(in the rows, 128 means zero)
Each path below is one point turned by a fixed rotation once a step. After each direction that follows a path, write how fast that rotation turns it, in degrees a step (0 if it stays still).
Each turn is a multiple of 5 degrees from 10 to 175, or 0.
Each row of a path follows its step; steps can be skipped.
Path 1:
step 0: [121 121 112 138 125 133 118 128 133 126 119 140 124 127 120 125 135 134
 126 128 132 133 127 134 126 141 128 122 135 134 139 131 123 132 132 123
 126 129 125 129 130 125 131 131 114 116 115 132 132 118 119 123]
step 2: [125 125 122 135 120 136 137 118 128 126 127 129 128 123 126 127 131 137
 132 134 138 133 128 127 125 141 121 112 124 138 127 129 124 115 132 128
 137 141 114 129 137 142 118 128 128 125 130 131 129 125 126 128]
step 3: [115 132 124 126 115 134 125 128 131 128 127 144 125 133 131 130 144 122
 127 133 133 128 129 128 120 134 119 128 129 139 127 134 134 130 131 139
 127 134 121 133 132 133 135 124 114 119 124 133 134 120 134 142]
step 4: [122 121 114 135 122 121 117 121 129 126 128 126 126 129 119 120 132 134
 115 132 121 133 132 135 116 133 120 125 126 133 130 129 118 130 129 127
 127 130 118 136 133 130 132 129 128 115 122 113 137 123 119 132]
step 5: [129 130 124 135 123 127 121 137 136 128 128 130 120 119 126 133 138 130
 123 131 132 122 138 143 119 136 126 110 133 140 129 128 129 127 136 130
 129 131 119 149 130 127 119 133 129 131 133 130 123 126 128 131]
step 6: [124 128 119 123 116 130 132 129 122 131 128 137 122 134 126 126 130 128
 125 141 127 125 119 130 126 136 114 126 121 145 133 133 122 121 136 131
 139 123 109 128 138 131 117 123 130 128 136 132 127 130 131 130]
step 7: [128 120 129 129 133 136 131 122 133 132 128 149 130 138 133 121 140 136
 130 141 126 128 137 136 116 137 115 122 129 129 130 130 128 129 133 129
 129 128 124 136 130 132 132 122 125 115 124 121 123 123 128 141]
step 8: [134 114 121 130 114 127 120 132 120 127 117 139 127 124 115 124 128 132
 121 136 125 129 127 139 118 136 133 124 128 135 127 135 122 140 130 133
 122 131 123 133 133 125 129 134 120 128 130 123 129 129 122 142]
step 9: [136 128 118 125 130 138 119 131 139 133 133 128 127 121 118 119 130 133
 127 134 114 125 136 141 119 133 119 123 128 139 127 136 120 127 140 136
 129 138 124 135 129 135 119 123 130 133 134 136 129 129 128 122]
step 10: [130 126 130 134 119 141 137 138 128 134 133 136 119 126 128 120 130 133
 137 135 118 126 126 126 132 140 120 123 123 140 128 128 120 123 130 128
 135 122 114 137 131 136 125 134 112 124 126 129 124 132 127 137]
step 11: [121 116 127 129 119 122 132 125 135 142 135 139 134 134 124 128 134 131
 136 142 124 131 128 138 114 131 123 134 130 139 131 129 123 130 132 140
 132 134 125 125 129 131 134 130 118 127 124 126 119 116 119 133]
[127 126 129 126 125 126 127 123 128 130 129 131 130 128 130 125 132 129
 128 129 129 129 130 128 131 131 130 130 129 127 126 127 130 128 128 130
 128 127 129 127 128 124 128 129 128 129 124 127 131 129 128 128] -> 90
[127 131 133 130 128 129 126 132 130 127 127 129 127 127 131 127 129 126
 127 128 127 127 131 129 129 129 131 127 127 128 127 131 129 128 129 126
 128 126 130 129 129 128 130 127 126 129 128 129 127 128 132 132] -> 160
[130 131 128 131 123 133 130 128 128 128 128 128 128 127 131 129 129 126
 129 131 128 129 127 127 128 128 124 129 128 125 127 127 129 128 128 128
 129 127 130 128 130 129 127 127 130 132 127 127 130 128 127 126] -> 95
[128 126 126 129 127 128 128 127 127 126 126 128 128 126 128 128 124 129
 127 129 126 131 128 127 131 129 131 126 126 131 127 129 126 128 126 124
 131 124 128 125 130 128 126 126 127 128 127 126 129 124 127 128] -> 175
[128 131 124 125 132 128 128 128 128 127 128 130 127 127 131 126 130 128
 127 126 125 128 124 126 129 130 126 128 127 129 129 128 129 129 127 127
 127 127 127 128 129 128 129 124 126 128 127 134 129 128 128 128] -> 110
Path 2:
step 1: [137 133 125 130 127 138 133 137 130 131 127 132 134 135 120 124 127 125
 127 113 136 128 129 123 118 137 122 132 127 128 121 124 126 117 131 126
 121 124 125 124 134 132 135 124 119 137 139 120 128 119 123 136]
step 2: [130 123 134 124 144 137 130 119 138 130 129 135 129 134 128 121 131 118
 124 128 133 127 122 119 121 131 126 136 120 132 125 133 125 122 131 135
 126 130 120 125 130 131 131 121 128 140 140 128 120 128 116 134]
step 3: [129 132 127 135 132 133 132 125 141 128 132 125 135 128 121 121 137 122
 133 123 140 133 122 128 121 126 129 137 122 133 131 113 115 125 135 131
 121 135 124 124 129 138 135 126 123 126 138 130 126 137 129 133]
step 4: [140 126 131 136 135 132 136 127 127 132 128 121 133 135 116 121 130 128
 120 126 133 129 112 120 126 123 137 122 121 134 125 124 126 121 130 130
 126 136 128 129 134 127 130 130 126 137 129 125 133 142 127 142]
step 5: [129 121 127 133 129 136 135 120 124 133 126 125 138 134 128 122 137 127
 121 127 133 131 123 126 131 125 129 128 121 124 128 117 133 122 120 121
 128 124 123 113 137 139 130 126 118 135 136 126 130 140 117 129]
step 6: [133 125 118 124 131 122 127 124 139 121 122 129 136 131 122 124 131 120
 120 121 135 130 123 127 131 126 127 124 128 134 127 128 130 124 132 113
 123 127 126 123 135 142 131 139 128 141 137 128 127 129 121 139]
step 7: [135 128 124 129 136 139 131 124 134 128 131 123 132 128 128 114 126 126
 121 119 137 135 115 123 120 139 131 131 124 123 122 125 137 129 134 119
 126 126 132 120 128 133 123 137 125 133 141 127 121 127 135 127]
step 8: [135 127 134 119 128 129 141 126 135 127 139 131 131 121 126 124 132 129
 122 131 134 129 125 122 129 133 129 130 113 122 122 133 117 113 136 120
 124 134 123 122 133 136 126 135 127 135 137 126 125 135 130 127]
step 9: [135 138 128 131 127 125 129 124 127 128 132 123 140 132 124 126 125 127
 126 118 129 136 121 135 122 133 124 129 127 126 128 135 125 112 137 131
 122 139 122 113 130 127 136 131 115 133 142 127 128 137 129 132]
step 10: [132 126 122 123 138 127 130 121 124 126 136 130 132 137 128 122 131 123
 117 123 136 123 132 123 121 132 122 122 126 124 118 128 125 126 130 127
 130 133 122 123 129 125 128 123 123 132 142 129 126 149 128 141]
step 11: [123 134 125 130 128 136 138 128 131 122 131 117 135 133 133 122 132 130
 121 121 136 124 125 134 113 126 123 132 127 124 125 130 121 130 126 124
 118 126 119 129 135 144 138 127 126 135 133 127 126 140 126 136]
[130 126 125 125 128 128 126 127 128 128 129 129 128 132 128 129 131 129
 126 126 128 127 129 128 127 128 127 127 130 124 128 129 129 129 124 129
 127 124 129 127 130 130 131 129 127 127 124 130 128 125 128 131] -> 70
[126 127 126 128 125 126 128 131 128 127 125 125 126 127 127 129 125 127
 125 127 125 128 126 125 127 127 129 128 128 128 128 125 129 131 124 126
 129 126 127 130 131 130 127 131 127 129 130 128 127 130 125 127] -> 55
Path 3:
step 0: [133 135 125 126 109 124 124 140 131 130 128 140 125 127 125 122 145 118
 126 128 137 129 116 142 125 129 128 135 136 128 136 137 131 125 140 133
 122 124 130 136 121 128 136 131 129 115 128 124 122 130 131 127]
step 1: [117 128 137 128 123 133 125 126 129 123 125 124 143 113 127 125 130 126
 134 123 124 140 127 132 145 128 126 136 127 131 135 126 134 131 120 136
 128 130 124 124 118 125 119 145 126 131 124 125 126 124 132 146]
step 2: [131 126 129 129 136 127 123 125 132 120 129 118 123 122 112 119 127 128
 128 122 117 133 118 137 126 114 138 128 131 142 132 129 132 133 125 119
 127 134 134 134 136 119 125 128 138 139 129 117 127 135 127 115]
step 3: [126 130 129 134 144 130 136 142 141 128 121 137 134 136 127 125 115 122
 126 132 124 133 115 127 124 130 126 120 130 141 129 118 119 126 129 125
 121 138 128 127 133 129 133 129 131 115 128 139 127 124 123 137]
step 5: [129 125 131 135 127 120 122 139 124 126 114 125 125 129 137 132 126 116
 131 128 130 124 135 121 137 132 127 145 136 129 130 132 132 120 120 119
 119 120 138 116 134 114 128 129 125 120 122 124 134 138 136 125]
step 6: [138 141 138 140 127 127 122 120 118 128 143 127 118 132 133 131 126 133
 123 134 134 130 121 134 131 120 124 134 128 126 137 119 126 135 122 123
 125 136 127 117 125 130 123 143 127 131 118 136 127 135 117 127]
step 7: [125 122 126 120 131 122 130 139 118 128 132 127 129 134 126 113 130 122
 123 129 135 128 127 125 132 129 134 118 131 127 118 112 128 140 130 136
 132 134 139 119 122 128 130 131 140 133 140 123 136 144 124 132]
step 8: [123 116 119 138 124 136 129 119 129 140 135 129 144 135 128 133 134 125
 130 131 127 133 129 130 131 112 128 128 125 140 123 126 116 116 131 135
 118 130 128 124 120 132 139 123 125 126 127 129 133 137 138 122]
step 9: [122 138 115 130 126 131 137 121 120 128 124 132 125 129 123 126 124 121
 119 140 131 134 127 124 128 128 125 124 119 128 123 131 134 118 114 135
 118 118 137 138 140 133 113 141 124 126 128 120 130 127 135 127]
step 10: [129 125 115 129 127 124 117 130 129 128 118 117 125 118 129 129 119 133
 128 124 132 129 129 131 128 118 116 112 131 119 132 124 118 126 136 118
 125 122 125 120 124 121 115 135 134 119 122 127 139 120 123 122]
step 11: [137 123 125 130 136 123 124 136 130 124 136 135 122 129 130 137 135 128
 134 131 131 129 119 145 133 134 127 129 136 115 143 131 121 132 122 140
 121 134 127 138 129 139 128 122 135 121 136 119 139 133 125 130]
[129 130 126 129 132 127 125 129 127 127 127 131 126 125 130 130 128 126
 129 128 130 127 130 127 126 129 128 128 127 126 129 129 127 129 127 130
 130 127 128 128 129 126 127 125 124 123 125 127 131 126 126 126] -> 60
[124 126 127 127 127 125 128 126 124 131 132 128 127 128 129 128 127 127
 125 132 131 129 127 127 127 124 127 128 130 127 126 130 128 127 128 129
 128 128 128 128 125 129 126 125 130 127 127 125 127 126 129 129] -> 35
[125 128 127 129 126 128 130 131 128 129 128 131 129 128 125 128 129 129
 131 126 129 128 130 128 127 128 124 125 129 126 129 129 126 131 129 129
 132 128 127 124 128 127 128 130 128 131 127 126 130 127 128 130] -> 115
[128 128 127 130 125 128 125 131 129 128 128 128 127 130 129 127 129 127
 128 126 131 129 128 127 129 128 127 127 123 129 129 127 127 129 126 128
 129 129 131 131 124 131 132 124 131 128 130 129 129 125 128 130] -> 95
